The rows of T fall into 4 groups, and each row is roughly a mix of its group's hidden directions.
T:
[[ -6  39  41 -31 -25   4   0  29  22  36]
 [ -9   7 -32  12  33 -54 -20   2   5 -42]
 [ 35 -22   2  30 -16  51  24  -5  -2 -36]
 [ 38 -19  35 -40  29  11 -39  -5  13 -12]
 [ 27  -9  21  60  -8  -4   2  -3 -43  27]
 [-40  18   9 -31  -1 -54   4   3  21  35]
 [ 40  -6   6  24 -13  63   2   2 -14 -31]
 [-10  -3  57  -3  -4 -16   3 -46 -41  -7]
 [ 29   0 -29  23  41 -21  -1  31 -31  36]
 [ 16 -20 -16  23  17  -7  19 -41   2 -61]
 [ 48   4  25  -3  31  25   8 -21  32 -38]
 [  8   0  30 -27  36 -39 -39   7 -15 -35]
 [ 17   3 -27   8  23 -18 -17 -34  -9 -64]
 [ 29 -15 -33  13  24  -8 -12 -28  -2 -60]
 [-17 -14  71   4 -13  14 -11 -28  14  23]
 [ 36  19  26 -11  32   4   7 -30  33 -44]
 [-36  27  -6  10   6   3  30 -55  -7  37]
 [ 30 -40   5  11 -17  -6 -40  53  -1  -9]
 [  1  31  19 -31  29   0 -43  18  -3  46]
 [-20  28 -47  27 -44  -4  31  15  -9  14]
 [-13   8  20  23 -61 -13  19 -40 -10 -20]
 [-24   0  36  -3 -55  -4  -1 -45 -16 -16]
 [ 25 -39  17 -29   2  18 -27  51 -14 -20]
 [-43   0 -29   3 -26 -19 -23  23 -38  37]
 [-27  -6  57 -11 -21  26 -20   5  42   4]
 [-44  16 -17  -6 -45 -20 -16  26 -31  26]
 [  0 -19  -3 -33  43  21 -43  31  -8  30]
 [ -7  38   4 -23 -51 -10 -30  40  13 -11]
 [  7  26 -60  15 -11 -31  20  12 -37  -3]
 [ 15 -23  64 -15   8  21 -21 -30  14  19]
 [ -8 -22 -25  39   1  15 -43  41 -26  20]
 [  1  16  -4  38 -53 -26  35 -28  -7 -16]
 [ -8  -8  32 -44   3 -18  20 -53   5 -31]
 [-34 -10  73   5 -10   6 -13 -14  18  11]
 [-15   4  22 -34  -1  -3  21 -64   3 -33]
 [ -6 -10  20 -31  33 -61  23 -10   4  23]
 [ 53  -6   6  -8  50  13  -9 -15  30 -26]
 [-29  -2  37 -40  -9 -17 -17 -41 -36  -5]
 [-20   7 -34  21  47 -30  -9  32 -15  32]
 [ 20  40 -21 -29 -48  -4 -24  36   3  -3]
 [-42  28 -34  37  19  -7   5 -31 -14  29]
 [-28  10 -23 -58   0   6  -5   2  44 -28]
 [-36   2 -29  45 -21  16  47  -4   5  20]
 [-21  -5  51 -41  17 -10 -13 -36 -29  -9]
 [-13  -2 -34  42  11  15 -27  39 -23  37]
 [ 13  21  42 -30 -15  -2  25  15  54  14]
 [ -2  12 -44  53   5 -30 -31  24   7 -11]
 [ 31 -11 -28   4  38 -16 -17 -27   8 -54]
 [-34   6  -7 -70   6   0 -15  -8  22 -22]
 [ 24  28   4 -10 -33  45  14  -8  23 -46]
 [  7 -19 -20 -10  20  35 -41  45  13  33]
 [-21  10  31 -35   2 -35   9 -46 -33 -19]
 [-55   1 -16  19 -41 -20  15  -6 -39   1]
 [ 34  15 -70 -15   0   0   6  26  -5 -15]
 [-57  19 -22  37 -27 -14  29  19   0  -3]
 [ 30 -16   2  31 -20  48  27 -10  -4 -44]
 [-25  -2  31   1 -57  20   3 -34  19 -28]
 [  8  15  32 -45  -1 -12  40 -38  23 -21]
 [-43  -4 -35   6 -30 -23 -19  19 -40  25]
 [-14 -31  13  11  10 -55  -5  -5  -7  54]
 [ 49  -9  21  -6  34  15  17 -15  47 -23]
 [ -3 -12  62 -24  -5  24 -33  -2  36   3]
 [ 44 -20  18  12  40  31  21 -24  25 -22]
 [ 41 -28  34 -30  33  23 -26 -21  13   2]
 [ 19   0  20 -26 -30  33   3 -20  13 -60]
 [  0 -31 -13  26  55  -7  32 -33 -23  -1]
 [ 48  -8  21  -1  29  19  21 -20  41 -32]
 [  6 -14 -36  18  14 -20  -4 -34 -14 -61]
 [ 23 -16 -16  17  -7 -25 -40  32  10 -53]
 [ 33 -38  30 -40   0 -21 -12  32   8 -29]
 [-31  46 -24   8  26 -11  30 -45   4   6]
 [ 21 -18  51 -35  21  13 -41  -6  21 -11]
 [  6 -16  70 -11  -2  17 -19 -30  12  21]
 [ -4 -48 -20  31   9 -14  43 -30   9 -27]
 [ -2   1  27 -50  15 -19  27 -43   9 -33]
 [ 28   8  -6  11  65 -31  19  12 -26  13]
 [ 23  15 -69 -15  -1   2   4  34   3 -21]
 [-25  -6  77   1  -7  -6 -20 -18   6  10]
 [-22  12 -49  24  13 -39  25  13 -33 -19]
 [-10   2  27 -15   2 -37  -7 -36 -61   9]
 [ -4  -8  35 -44   1 -24  24 -51  10 -19]
 [ 11 -23  10 -26  39 -43   2  45  -3  26]
 [  2  17   6  35 -41 -27  43 -33  -3 -25]
 [ 38  -7  15  63  21  -2  16   9 -26  21]
 [-24 -37  19   6   3 -28  -4 -26 -21  57]
 [  4  14  29 -42   5 -27  40 -41  22 -15]
 [-30   2 -31 -62  -7   9 -23  12  30 -10]
 [-17 -38   7  32  47   6  33 -36  -7   7]
 [-27  44 -27  39   2  -6  21 -35   7  29]
 [-11 -16 -19 -21  40 -44 -23  10  13  45]
 [-23  -4  32   4 -61  20   0 -33  12 -23]
 [-30   7 -12 -27  19 -50 -24  12   4  45]
 [ 22   4 -31  -7  64 -21   1  31 -12  19]
 [-35 -16 -35  21  -1  -6 -26   4 -55  24]
 [-25  46 -19  16  11 -19  32 -49  15   6]
 [ 12  11  11  54 -40 -21  34 -27 -18  -8]]

Each list below has two rows that fit no group; the rest each fit one group, if only roughly. Name those rows in the order they come.
  K782: [ 37  -7 -23  54   1  17   4  39  21  20]
  K283: [-26  10  24 -55  27 -10   1 -22  16 -40]
  K623: [  9  -9 -26  33   6  18  -4 -32 -35 -55]
  K928: [ -4  47  -7 -21  25 -28  45 -23  28  -6]
  K145: [-19  10 -37  54  -5  34 -19  18 -22  22]
  K924: [ 25   3  10  51   0 -29  13 -11 -50  25]
  K649: [ 42   4 -55  -2  16 -14  24  29 -14 -25]
  K539: [-30 -36 -45  22  -8 -15 -12  10 -29  38]
  K318: [-28  17 -47  54   8   1 -20  13 -13  21]
  K410: [-16 -37  -9  27  33  23  45 -34  10  14]
  K53: [-34   0 -15  19  16  18 -25  58  22  27]
  K209: [-16 -25 -20  42  21  11  49 -31 -13  20]
  K284: [-35   3  36 -56  11  -1  -5 -35  -2 -24]
 : K649; K53
  K595: [  6   1 -49   9   2  11  19  51  27  33]
  K766: [ 31  12  25 -35  25 -19  -1   5  59  -2]
  K355: [ -8   5  34   8 -30  46   9  28 -16  47]
  K141: [-22  -5  -9 -48  10  35 -17  16  48 -21]
  K729: [  1  -2  25  50 -56  24   8 -20  13 -10]
  K695: [-43  16  22  -2 -14   7  -3  17 -27  60]
  K483: [-37  42 -44  27  33   1   8 -22 -10   4]
  K3: [-24  12 -15  -7  50 -17   9  21 -22  52]
  K754: [ -6   2 -55  26 -16  -1  35  25 -39  12]
  K375: [ 13  -6 -20   4  31  38  -5  46  48   2]
  K362: [ 16 -56  21   4 -13 -14 -43  36 -12   5]
  K575: [-18   3  15 -18  27   5 -20  13  -9  72]
 : K595; K754
  K874: [ 17 -36  53 -10  40  10 -15 -34   3   4]
  K856: [ 29 -36  50 -19   7   4 -16  42 -17 -11]
  K59: [-29  -9   7  10  12  38   6 -12 -31  60]
  K119: [-27  18  46  -1 -32  23  29  12   2  42]
  K736: [  4 -35  15 -20 -22  -8 -25  49  17 -42]
  K463: [-32  39  16 -25 -17 -15 -23  27  -6  48]
  K6: [-14  -1  49  12 -43  10  14 -40  -1 -31]
  K633: [-16  -9  -8  19  29 -62  -2   5  -5  45]
  K142: [ 34 -13  13 -32  -2  50 -11  44   1 -21]
  K685: [-27  30   7 -27  -7 -22 -25  29  -8  55]
  K78: [ -4 -41   9  -4  30 -41 -12  27 -14  45]
  K570: [ 35  17  36 -31  40   6  -4  -2  45   4]
 : K856; K736
  K516: [ 30   7   8  -6 -41  54  -1  12  22 -35]
  K462: [  7  35 -12   7 -27  54   0 -19   8 -44]
  K836: [ 31 -16  27  27 -40  49  10 -15  -5 -22]
  K710: [ 23 -25  42 -16 -29   9 -46  31 -20  -2]
  K427: [ -4   3 -42  44   5   1 -40  41 -18 -15]
  K759: [  1 -33 -44  14   4 -41  20 -22   6 -40]
  K414: [ 40   9   9 -26 -14  11   2  27  25 -58]
  K446: [  4  -6  25 -62  39 -26  26   0   2  -9]
  K444: [  2  -7  39 -36  -1  25 -40  18  43 -15]
  K512: [-12  -8   4  -4  29 -31  15  10  -6  72]
  K31: [ 24 -11 -15   4  53   6 -22  39 -18  37]
 : K836; K710
  K200: [ 21  -8  -4 -11  71  -1 -13  29 -16  24]
  K787: [-13  -5  17  13 -17  33   2  31 -23  63]
  K829: [ 35   6   7 -12  50 -17   0 -24  46 -24]
  K714: [-37  14  -5 -26  34 -56 -20 -19  -8  14]
  K847: [ 10  10 -22 -27  65  -9  15  23  30 -14]
  K631: [ 11 -18  -1 -11   9  40 -19  67 -21   4]
  K395: [-39  -1 -23  30 -35   1  -2  -4 -57 -12]
  K72: [ 51 -26 -10 -21 -18  13  -4  47  -1 -31]
  K434: [-18  21 -14 -33 -35  31  14 -11   5 -54]
  K704: [-14  19 -40  49  -6  34 -15  22 -12  30]
  K707: [ -5 -27   6   4  25 -44  -6  27 -11  57]
  K871: [ 28  -8  29 -19  17  -3  32   3  63  12]
  K600: [  8 -12  30 -50  13 -32  14 -14  15 -45]
  K169: [ 24  23  25 -52   6  -2  45   1  27 -18]
  K150: [  9  28  17 -50  28 -14  49  -9  18   4]
 : K72; K434
  K616: [-12  -9  20   5  -5 -21  20  -8  -2  77]
  K698: [-12 -36  19  -2 -31 -13  24 -52  10 -35]
  K329: [-14 -22 -52  16 -20  -5 -29  25 -43  11]
  K947: [ -2 -36  24 -47  35  16  -3  25 -32  19]
  K755: [ -4  -1 -48  30  27 -31  30 -12 -38 -12]
  K100: [  4 -12  14  69  11 -14  23  -6 -36  13]
  K304: [-13 -13  60 -24  19   1 -35   9  28 -24]
  K653: [-34  12  21 -58  12 -26   1 -28  -4 -30]
  K102: [  8  51  47 -24 -23  18   1   1  23 -28]
  K926: [-33  31 -40  39  18 -33   2 -29  -4   4]
 : K698; K100
  K502: [-43  42 -16  10  14  30  23 -33  -9  28]
  K904: [ 18 -12  40   9  16  23  51 -28  32 -13]
  K23: [ -8  54 -26  16  19 -11  40  -1  19  33]
  K326: [ -2 -20   7 -11  18  22 -19  27  -7  71]
  K163: [ 36 -16   2 -14  -3  23 -19  67   0 -21]
  K190: [ 52 -28  -8  41  -3  16  16  36  11  17]
  K240: [  7  35 -53  15 -38 -15  19  14 -29  11]
  K585: [-16 -33 -52  18 -16  -2 -23  15 -46   5]
  K381: [  5  -6   4  24 -48  62 -10 -22 -10  -3]
  K339: [ 14 -11  -2  60   9  -5  22 -19 -41  29]
 : K190; K339
  K311: [ 14  21  32 -18   9  35 -23  35   5  49]
  K397: [  8  10  40 -31   5  -2 -44  -9  46  25]
  K902: [ 29  14 -26  51 -29  21 -20  35  14  -8]
  K629: [-31  11  31 -47  -6  -9   6 -37   6 -42]
  K189: [-11 -16 -31  18 -16 -33  19 -28  -3 -58]
  K901: [ 20 -49  16 -18   3 -11 -41  39 -14 -24]
  K403: [  5  -1  25  50 -52  -6  10 -27 -28   3]
  K88: [-17   7 -27  31   5  51 -19  28 -30  29]
  K993: [ 18  24 -17  13 -29  60  -7  15   8 -37]
  K976: [-20   0  25 -23   1  15 -32   3  11  68]
 : K397; K976
  K797: [-16  -5 -18  28 -11 -12  17 -39 -27 -58]
  K173: [ -5  18 -38  42  -3  49  -2  25 -15  27]
  K152: [-38  43 -31  23  14  23  15 -41 -10   3]
  K332: [-28  41 -11   9  22  -4  41 -29   4  42]
  K172: [-25  -7  -2  17  21 -32   6  -6 -11  70]
  K652: [-21 -21   1  21  16 -34  -2   1 -16  68]
  K750: [  3   2 -19  42   3 -51  -7  39   9  33]
  K84: [ 41  32   2 -35  27  -7  14   1  51  -7]
  K810: [ 10  15  -8   8   3 -15   8 -35   4 -74]
  K542: [  6  -4  72 -17  -1 -13 -34 -22  -8  11]
  K432: [-28   9  -5 -49  11 -54 -17 -20  -8  21]
  K576: [ 12  26  49 -11   2   3  35 -27  37 -29]
 : K84; K432
  K263: [ 16   5 -24 -23  69  -8  -6  34   5  11]
  K869: [-46 -19 -26  25  -9 -16  -3  -6 -56  14]
  K583: [  6 -34 -48   8  14 -44   1 -14  15 -37]
  K654: [ -1  13 -35 -37  58 -27   6  25   1   1]
  K848: [ 16 -10   0 -16  -5  19 -26  -3   6 -76]
  K878: [ 29 -43   7 -16  12 -20   7 -15  22 -56]
  K324: [-26 -14 -43  14 -35  -5 -27  25 -44  10]
  K408: [ -8  27  15 -44  31 -13  51 -23  10  17]
  K596: [ -6   7  -6  -3 -15  21 -16 -37   1 -71]
  K244: [ -2 -12 -28  10  35  35 -43  31 -18  30]
  K238: [-43   3 -29  18 -10 -13 -28  -3 -59   5]
  K342: [-44 -30 -30  33 -27  -9  17  -3 -38  12]
  K639: [ 10  -1 -23  25   7   2  -3 -35 -24 -66]
 : K878; K244
  K503: [-52  -8   5  -2   4 -36  16  15 -30  45]
  K170: [ 29  28   1 -10 -20   0  16  -7  37 -61]
  K745: [  4   9 -37 -29  61  -8  -2  35  16   0]
  K935: [-12 -28  11  -7  22 -10   2  17 -24  70]
  K308: [-31   8  16   3  -9  22 -11  20 -36  62]
  K823: [ 27 -15  -8 -13  17  -2 -25  69  -1 -26]
  K138: [-22   6  43 -16 -20 -24   5 -51 -30 -18]
  K57: [-40 -16  -6  11  21   0  -3 -16 -33  61]
  K299: [ 10 -19  36 -33  21  27 -36  10  40 -23]
  K30: [-23  17  14 -19 -29 -39  25 -47 -16 -27]
  K416: [ -1 -32   4   6   7  22   8  30   4  70]
  K566: [-25 -10  24  31 -48  -2   1 -52  10 -12]
 : K503; K566
  K726: [ 27  -7  -8 -19  32  -7  -9  69  -2 -21]
  K52: [ 23 -16 -28  28   9  25 -25  46  -1  41]
  K493: [ -4  -8  14  41 -70  17  -6 -17 -10   6]
  K367: [-14  -6   4 -40  59 -40   5  14 -17   8]
  K828: [-37  12 -13  38 -16   8   3 -53 -11  34]
  K29: [ 28 -14 -29   0  10 -29   4 -22  22 -62]
  K290: [ 29  29  53 -13  13  22  28 -19  27 -21]
  K879: [ 18 -14  19 -42  -7  34  -4   0  -6 -60]
  K937: [ 23 -33 -11  12   6 -39 -15  -6 -22 -58]
  K682: [  3 -37  12 -13  15 -65 -18  -4   6 -33]
  K784: [-28  20 -13  10  37 -56  20 -23  -2  25]
  K740: [ 41  -2   2  49 -13 -18 -19  10 -49   3]
  K456: [-57  26  16  -6 -20 -14   7   5 -28  43]
  K249: [ 18 -29   6  32 -37  37  46   2   0 -20]
 : K937; K740
  K239: [-22 -35 -41  22 -11   8 -15  22 -43  29]
  K94: [-21  34  49 -24   9   7   4   4   6  52]
  K758: [-30   1  36 -54  13  -1  -1 -35   5 -32]
  K899: [ 14  -5 -71   1  29  -4  23  12 -10 -25]
  K465: [-13 -18 -24 -41  10  16 -52  24  -6  33]
  K622: [ -2 -13 -42  35  16  42 -35  22   7  23]
  K805: [ 31  -2 -11  18   7  15   3 -30  -9 -70]
  K294: [-34 -35 -40  13 -16 -18   7  24 -18  42]
  K248: [ -5  18  43 -30  12  -4 -21  12  55 -25]
  K418: [-17  45 -16  12   5  -3  42 -31  16  43]
 : K622; K248
  K219: [-26  11 -14 -23  35 -49 -41  -6  -2  26]
  K479: [-27   7  40 -38   3 -12  10 -47  -4 -36]
  K106: [ 28 -13 -12  43  15  32 -15  47   7  29]
  K909: [-19 -18   8 -12  28 -32  13   0 -15  66]
  K597: [ 27  -7 -39  44   8  16   2  44  16  27]
  K678: [ 24 -22   1  34  10   3 -31  61  23   2]
  K691: [ -6  12   1 -37  37 -47 -18   4  33  32]
  K415: [-13   1  12  31 -63  19  18 -29  20 -19]
  K587: [-16  20 -13  -6  42 -22  25   9  -2  60]
  K109: [-13  35  16 -28 -32  -1 -27  36   2  46]
  K961: [-38  -2 -22  21 -25   9 -19  11 -59  23]
  K659: [-12 -46 -25  29   6 -25 -17  36 -18  36]
  K839: [-16  21   2 -35  35 -55 -21 -14  22  15]
  K275: [-13 -11  37  -9 -14  49 -12   3  55   8]
 : K678; K659
  K845: [ -3 -10 -45  37   5   6  51 -24 -18  20]
  K406: [-15  39  -5  14  14 -14  36 -26   6  56]
  K889: [ 11   5  35 -37 -30   6  39 -39  18 -22]
  K292: [ 29 -11 -23  53 -11  25  -8  39   7  31]
  K532: [ 15  20 -34 -12  56 -28  29  15  19 -13]
  K626: [-47 -18 -11  -8 -54  -3  -5   7 -37  21]
  K409: [ 44 -14  22 -17  19  10  24   7  59   0]
  K990: [ 26 -15 -27  27  11  28 -23  48   2  37]
  K641: [ -8 -32 -21  10  23 -15 -51  28 -24 -34]
  K979: [ 39 -31  25 -36   4  -1 -40  35 -16   2]
  K962: [ 12 -15  37 -51   4 -32  19 -20  10 -35]
  K398: [-27   9 -27   6 -36  -2 -38  24 -46  22]
  K706: [ 31  -9 -33  55  -2  12   4  38   8  26]
  K143: [ 35  10  12 -38  -3  27  10  28  17 -52]
 : K626; K979
  K842: [-30 -17 -43  27 -29  -6 -17  12 -50   0]
  K495: [ 24  42  46 -29  10  16  13 -12  35 -19]
  K217: [  8   0  34 -46  12 -49  22 -20  18 -20]
  K772: [ 17  18  21 -24   4  18 -17  37  17  60]
  K137: [-29 -26   1   5  30 -10  -5   3 -30  64]
  K883: [-30  18 -38  38  -4 -31  36   3 -33   8]
  K517: [  1   0   0   7 -36  27 -19 -36   4 -61]
  K558: [-21  -6  12   8 -76   6 -13 -27 -10   0]
  K54: [ 25 -11  22 -48  29  14 -47 -17  -8  19]
  K293: [ -1  15 -38  20   5 -47  26  -4 -50  -4]
  K317: [-14 -30   5  39  20  12  41 -43 -10  27]
  K560: [-32  -1 -41  22  -3 -20 -17 -23 -43 -35]
  K540: [ 18  10  36  -1   9  -6  39 -52  -8 -37]
  K471: [-33 -12  -4  20  22 -32 -12 -11 -19  61]
  K565: [-13  -4 -12 -39  10  40  -6  20  56 -19]
 : K54; K540
  K700: [ -8  14   5  -7  31 -66 -18  20   3  34]
  K541: [  8  34  19 -42  11   7  58 -12  15  15]
  K63: [ -7  11  34 -11   0  34 -15  33  -9  59]
  K226: [ 12 -31  17  19 -28  55  11  17  11 -37]
  K604: [ 15 -12 -33   5   2 -30  -4 -19  17 -67]
  K401: [ -4   9  -9 -32  47 -49 -32  -3  18  18]
  K204: [-11  39  11 -39  21   2  55 -18   6  20]
  K402: [ 16  47  44 -23  -7   3  13 -16  33 -32]
  K548: [  1  38  33 -26 -14  19 -18  40  -2  43]
  K515: [-19   9  15 -10  -5  29 -25  30 -18  63]
  K831: [  0 -20 -36  12 -17 -35  22 -18  11 -57]
  K651: [-38  29 -31  40   7 -24   5 -44  -6   5]
  K225: [-28   6  26 -52  13 -22  13 -38  -2 -32]
  K66: [-33   5 -53  38  -9  -1  42  17   1  -5]
  K664: [  4 -16  24 -24   0 -56   4 -37  18 -36]
 : K700; K226
